The same turns and mirrors carry the whole set onto itself and the rows of a family onto each other. Which other rows belong to the same family as each row named below? List them in the order they appear above.
These 32 rows form 4 families of 8 rows each.
lesev: [ 4.18 -0.73 -1.30  1.02  3.27  1.04  0.32  0.33]
Guze: [ 4.15 -1.59 -1.07  1.64 -1.39  1.22 -3.52 -0.95]
Lav: [-0.28 -2.20  2.92  3.60  1.73 -4.05  0.88  0.31]
noke: [ 2.91  0.17 -0.49  4.40  1.92  0.39  0.92 -1.57]
bamu: [ 0.56  2.53 -0.67 -3.51  0.53  2.95  0.15  0.06]
pofu: [-3.21  1.00  0.95 -1.75 -0.81 -0.46  2.41  3.47]
Teb: [-2.24 -0.27 -1.00 -4.53 -1.43  1.99 -0.91 -0.36]
nite: [ 0.68 -2.58  0.97  2.82 -2.45 -2.17  2.42 -3.10]
gorob: [ 0.80  0.81 -1.21 -2.79 -2.38  2.80 -2.89 -0.88]
podi: [-4.61 -1.63 -0.04 -1.74 -2.21 -3.35 -1.28  0.49]
Pog: [-1.41 -4.07  1.89  2.71 -1.39 -4.13 -1.52 -0.72]
Niza: [-3.90  0.35  1.41  0.33  0.73 -3.28  2.48  2.11]
mirez: [ 1.46 -1.34  0.03  4.36  0.75 -0.43  1.05 -3.99]
rako: [ 0.53  2.06  1.96 -2.95 -0.55  1.21 -2.48  3.36]
gim: [ 2.67 -1.78  0.90  4.01  1.35 -1.05 -4.10  0.36]
ber: [-1.16 -2.51 -0.13  2.68 -0.46 -2.31  2.93 -3.55]
gel: [ 4.38  0.91  0.66  3.28 -1.93  1.15  0.16  0.59]
bomi: [-3.28  1.45  0.57 -1.08  2.33 -3.52  0.70  2.75]
duvib: [-0.39 -3.53 -0.25  2.06  3.04 -2.51  0.36 -3.04]
Bos: [ 4.22 -1.07  0.87  1.55  2.61 -0.61 -1.95  2.99]
lom: [-0.08  1.47 -0.25 -2.95 -4.07  0.91 -2.81 -1.10]
vovud: [-4.18  0.27 -0.81 -0.68 -1.71 -2.13  3.30 -0.38]
Ged: [ 0.39 -4.33  1.49  2.03 -2.54 -3.21 -1.04 -2.31]
zode: [ 1.22 -2.37  2.52  4.53 -0.33 -2.49 -3.03 -0.93]
Sido: [ 4.21  0.94 -0.84  1.46  1.59  2.60  0.83 -0.07]
pov: [-4.21 -1.71 -1.53 -1.88  2.04 -2.54 -0.63 -0.93]
Vozod: [ 3.89 -0.61  1.17  1.08  0.86  0.77 -3.80  2.50]
zivu: [-3.78 -1.26 -1.66 -3.80  0.24  0.20 -0.88  0.82]
roni: [ 0.33  3.23  1.23 -1.62 -4.61  0.86  0.20  0.12]
Bevir: [-3.55  0.44 -1.80 -2.33  3.00 -2.17  0.04  0.12]
Nur: [ 1.34  3.08  1.97 -0.80 -3.43  1.86 -0.17  2.17]
git: [-2.06  1.60  2.23 -2.65 -2.95  0.73  1.02  2.99]

Which other rows belong to the same family as lesev? nite, bomi, Bos, lom, Ged, roni, Bevir
Which other rows belong to the same family as Vozod? gorob, Pog, Niza, ber, Sido, pov, Nur
Which other rows belong to the same family as bamu? Guze, Lav, podi, rako, gel, duvib, vovud

The same turns and mirrors carry the whole set onto itself and the rows of a family onto each other. Which other rows belong to the same family as each row named below? List them in the order they appear above.
These 18 rows form 3 families of 6 rows each.
vop: [ 0.63  0.52  2.07  2.84  1.18  3.45  4.30  0.59 -2.07 -3.22  2.02  3.17
 -3.71]
Vad: [ 2.94  0.07  4.47 -1.35 -3.26  0.51  1.79 -1.20 -0.20  1.47 -3.09  3.59
  3.70]
pupe: [ 0.26 -0.76 -0.80 -1.67 -1.98  3.50 -3.34 -1.83  0.45 -4.48  2.52  3.73
 -2.92]
fev: [ 0.97  0.99  2.22  2.11  1.31  4.34  4.36  1.05 -0.76 -3.56  3.12  2.77
 -2.26]
vutar: [-1.92 -1.75  2.04 -1.44  1.97  1.29 -1.23  0.57 -3.36  0.93  4.10  3.71
  2.10]
teliv: [ 0.36 -0.79 -1.23 -1.86 -1.92  4.65 -3.53 -2.74 -0.01 -4.33  1.59  2.91
 -1.77]
refu: [ 3.72  3.04  2.39  4.56 -0.90 -0.38 -0.43 -2.09  2.65  1.07  0.61 -1.23
 -1.22]
garo: [-1.19  0.45  1.37 -0.23 -1.02 -0.09  0.33 -8.37 -1.19 -0.05 -2.15 -0.34
 -0.87]
fepu: [-0.63 -0.58  1.19 -0.23 -0.64  0.90  1.76 -8.87 -0.62  0.34 -1.07 -0.41
  0.05]
gef: [-0.47  0.00  1.16 -0.20 -0.28  0.40  0.60 -8.40 -0.92  0.53 -2.76 -0.57
  0.69]
lili: [-2.45 -0.77  2.44 -0.82  1.28 -0.11 -2.15  0.81 -3.77  0.71  3.86  3.12
  1.15]
fasa: [ 0.35  0.48  2.52  2.10  0.40  3.72  3.83  1.24 -1.53 -2.98  3.43  3.56
 -3.47]
Zur: [ 4.04  3.15  2.15  3.19 -0.45  0.82 -0.76 -2.10  2.29  1.93  1.38 -2.39
 -0.14]
Puf: [ 2.23 -0.01  4.42 -0.12 -3.22 -0.47  1.34 -0.96 -1.36  2.77 -3.51  3.86
  2.60]
vekom: [ 2.79  0.37  4.19  0.48 -2.78  0.32  1.75 -1.55 -0.87  2.20 -3.69  2.89
  3.88]
ritez: [-2.39 -1.33  2.06 -1.98  1.23  0.85 -1.44  0.40 -3.47  0.80  4.25  4.28
  0.10]
gem: [ 4.11  2.55  1.78  4.04 -1.00  0.61 -0.41 -2.65  2.24  0.84 -0.34 -2.34
  0.43]
Kisis: [ 0.17 -0.24 -0.80 -0.85 -2.30  3.30 -3.93 -2.30  0.24 -4.83  0.96  4.66
 -2.19]

Which other rows belong to the same family as garo? fev, vutar, teliv, refu, Puf
Which other rows belong to the same family as vop? Vad, fepu, lili, Zur, Kisis

The same turns and mirrors carry the whole set onto itself and the rows of a family onto each other. Which other rows belong to the same family as each row named below? List them in the order they appear above.
These 28 rows form 7 families of 4 rows each.
pufa: [-3.41 -0.79  3.94 -1.04 -6.14  1.15 -1.38 -0.02  0.30  0.64 -0.57  1.11
 -0.28 -4.12  0.19  0.34 -1.00 -5.87 -0.66  0.10  2.67 -1.87  0.28  0.96
  0.19 -3.36  0.49 -0.72]
soso: [-0.57 -1.22 -3.82  1.82  2.45 -1.33 -0.08 -4.73 -0.62  2.65 -2.13  1.51
  2.74  0.98 -1.16 -0.43 -4.23 -0.20  2.16 -1.19  0.81 -4.47  0.27  0.26
 -2.15  0.28 -5.37 -0.89]
lofi: [-0.62  0.95 -2.46  0.70 -0.54 -3.16  1.85  2.06 -2.36 -2.12  1.74 -1.12
  1.83  1.23 -4.14 -2.53 -0.43  2.08 -0.37 -4.34  3.21  1.30 -1.30 -1.99
 -0.15 -2.32  3.12 -3.62]
dofep: [-1.12 -0.29  5.98 -1.97 -3.08  1.52 -0.79 -1.18  3.83 -0.48 -2.02  0.87
 -1.20 -0.67 -0.19 -0.80 -1.14 -6.42 -0.01 -1.02  4.34  0.22  0.52  3.05
 -1.19 -0.88  0.62 -0.32]
seba: [-0.43  0.36 -4.07  2.07 -1.65 -0.86 -1.03  1.93 -3.69 -1.47 -1.31 -2.52
 -2.26  1.25 -4.59 -0.79 -0.50  1.35 -1.29 -2.51 -0.61  1.99 -2.38 -3.71
 -1.16 -2.84 -0.06 -1.51]
bope: [-2.29  0.34  4.95 -1.49 -4.08  0.03  1.56 -0.19  2.41 -1.33 -0.34  3.49
 -1.23 -0.35  1.05  0.63 -0.78 -5.48  1.65 -2.44  1.71 -0.48 -2.07  2.76
  1.48 -0.71 -0.22  1.97]
Sofo: [-1.75  3.37  4.85 -1.71 -5.03  0.46 -2.26  0.75  3.35 -1.23 -1.54  1.33
 -2.72  0.52  0.30 -0.05 -0.30 -5.24 -0.76 -1.18  1.48 -0.34  1.02  1.95
 -0.12 -0.45  0.19  0.42]
Leme: [ 0.12  0.92 -4.24  1.96  3.07  0.81  1.11  0.33 -2.85 -1.79  0.26 -2.21
 -0.83 -0.81 -1.52 -1.11 -0.84  2.18 -1.75 -2.07  1.45  2.16 -1.86 -3.15
 -0.36  0.63  3.62 -3.55]
sofud: [-0.04  0.39 -2.06  2.81  3.04  1.40  1.80 -4.07  0.46  1.89  0.68  2.92
  3.04 -2.88 -1.16 -3.34 -3.49 -1.09  3.41  0.41  0.09 -2.72  1.25 -0.13
 -0.25  0.40 -5.71 -2.65]
nosov: [ 3.37 -4.04  3.06 -2.21 -0.68  1.47 -1.52  3.25 -1.25  0.53  4.26 -2.47
  1.04  0.52  0.03 -1.34 -0.12 -0.49  2.22  4.98 -1.87 -1.83  1.93  3.51
  1.09  1.55 -0.48  1.21]
Sez: [ 2.73 -2.19 -1.59 -2.67 -0.84  0.28 -1.23  3.92  1.03 -0.34  0.74 -0.65
  0.89  2.20 -0.31 -5.37 -0.08 -0.07  1.07  5.26  0.01 -3.24  3.01  1.42
  1.48  2.53  1.61  2.42]
buba: [-1.29  1.51  5.95 -0.29 -2.79  2.08 -1.21 -0.41  3.24  0.90  1.41  2.47
 -2.92 -2.28 -1.55  0.84 -0.88 -4.34  2.45 -2.10  0.53  0.17 -1.26  1.31
  2.51 -2.41  1.06  0.97]
Povul: [ 4.24 -2.89  2.00 -2.89 -0.85  0.61 -2.43  4.12 -0.03 -0.33  0.36 -1.44
  1.05  1.41 -2.67 -1.06 -1.03  0.62  4.47  4.53 -1.58 -2.35  3.34  3.16
  0.34  0.65  1.89  0.32]
zopuv: [ 3.28 -3.55  1.86  0.72 -0.84  1.83 -1.83  2.00  0.00  0.32  0.83 -4.25
 -0.72 -0.05 -0.16 -3.81 -0.91  2.86  3.61  3.12 -1.45 -2.88  4.65  1.01
 -1.51  2.83  1.12  0.20]
gapoz: [-2.80  1.29  5.68 -1.16 -3.41 -2.85 -1.35 -1.89  2.14  0.04 -1.01 -0.91
 -0.53 -3.85  0.58 -0.81  0.01 -4.60  0.88 -1.92  2.40  2.65  0.78  0.57
 -1.39  0.16  0.88  1.69]
Rugod: [ 4.64 -5.40  2.40 -2.11 -0.67  1.71 -1.98  3.47  1.78  1.73  1.75 -0.88
  2.06  0.00 -0.58 -0.19  0.12  1.55  1.84  4.10  0.00 -3.09  3.20  1.67
  0.45  0.31  0.39  2.09]
rez: [ 3.25 -4.58  1.27 -3.23  0.48  2.15  0.29  3.53  0.43 -1.83  3.98 -1.64
 -0.99  2.41 -1.77 -1.06 -0.15  0.93  2.87  3.39 -1.26 -4.60  1.89  1.23
  0.26 -0.47 -0.09  1.13]
mek: [-1.41 -0.21  4.85 -1.66 -5.18  0.58 -1.35  0.03  1.69 -1.13  1.54  0.07
 -1.91  0.91  2.66 -0.68 -0.74 -6.51  0.38 -1.94  3.04  1.08 -0.13  2.25
  0.62  0.69  0.49 -0.12]
kedo: [-1.02 -3.57 -3.23  3.81  3.55 -0.68 -0.98 -5.00  1.95  1.77 -2.19  2.64
  2.03 -1.60  1.23 -2.43 -2.26  0.57  0.82  0.27  0.64  0.01 -0.69 -0.33
  1.24 -0.61 -4.82  1.09]
Putub: [-0.02  0.54 -1.55  3.80  1.89 -2.62 -0.56 -4.82 -0.28  4.25 -1.94  2.34
  3.54 -1.47 -1.38 -2.13 -3.62  0.82  2.60 -2.45  0.39 -1.88 -1.77  1.13
 -1.50 -0.61 -4.24  1.03]
vit: [-1.33  0.98 -3.48  3.38  2.38 -3.31 -0.25 -4.97 -0.68  3.27 -0.24 -0.37
  2.80 -1.86  0.56  0.10 -4.20 -0.39  2.81  0.41  1.06 -2.27 -2.54 -0.09
 -1.51  0.33 -3.83 -1.63]
Tob: [-0.62  0.95 -3.33  1.41  0.87 -0.40 -0.14  0.87 -2.34 -2.88 -2.66 -0.85
 -2.69  0.83 -2.86 -1.99 -2.08  1.45 -1.36 -1.37  0.49  3.50 -1.10 -2.54
  1.03 -2.53  2.90 -4.40]
basi: [ 2.39 -3.32  1.88 -1.17 -0.54  0.86  0.71  4.41  4.34 -1.13  2.13 -1.91
  0.88  4.22 -0.37 -1.52  1.44  1.85  3.51  4.64  0.25 -2.53  0.65  1.40
 -1.27  0.70 -0.79  0.70]
bil: [-1.17 -0.72  0.89  2.30  2.14  0.31 -1.76 -4.41  0.60  2.84  1.72  0.93
  4.96 -0.73 -0.29 -0.07 -4.25  0.82 -0.82  0.04  0.78 -3.95 -1.05 -0.91
 -1.73  1.61 -5.70  0.09]
Vupu: [ 1.85  1.86 -2.20 -0.87 -1.33 -0.77 -0.71  0.99 -1.26 -2.10  0.44 -0.52
  0.95  1.41 -1.31 -0.22 -0.27  1.81 -2.48 -4.50 -1.57  1.46 -1.32 -4.61
  1.59  1.83  2.89 -3.92]
Tal: [ 0.61  0.13 -3.51  0.14  2.15 -0.35  0.99  0.63 -3.09 -3.77 -1.82 -0.02
  0.81 -1.33 -3.97  0.11 -0.18  1.44 -2.91 -4.82  0.58  1.67 -1.37 -1.63
  0.46 -0.91  2.51 -2.35]
davum: [ 0.87  0.02 -3.74  0.82  2.47  0.81 -0.02  0.64 -1.79 -3.96 -0.75 -1.20
 -0.28  0.21 -2.57 -1.33  0.88  2.71 -1.01 -3.33  0.44  2.08  0.57 -4.19
 -2.46 -1.56  1.23 -4.36]
Geko: [ 0.74 -2.76 -2.82  3.26  2.52 -1.88 -0.20 -3.68  0.69  3.18 -2.23  0.50
  3.07 -2.00 -1.46 -1.83 -5.17 -0.45  2.29  2.48  2.45 -0.92 -2.26 -0.29
 -1.24 -1.46 -5.30  0.38]

Which other rows belong to the same family as basi? seba, buba, kedo
Which other rows belong to the same family as Sofo? Rugod, Putub, davum
Which other rows belong to the same family as mek? Leme, nosov, vit
Which other rows belong to the same family as Tal? soso, dofep, Povul

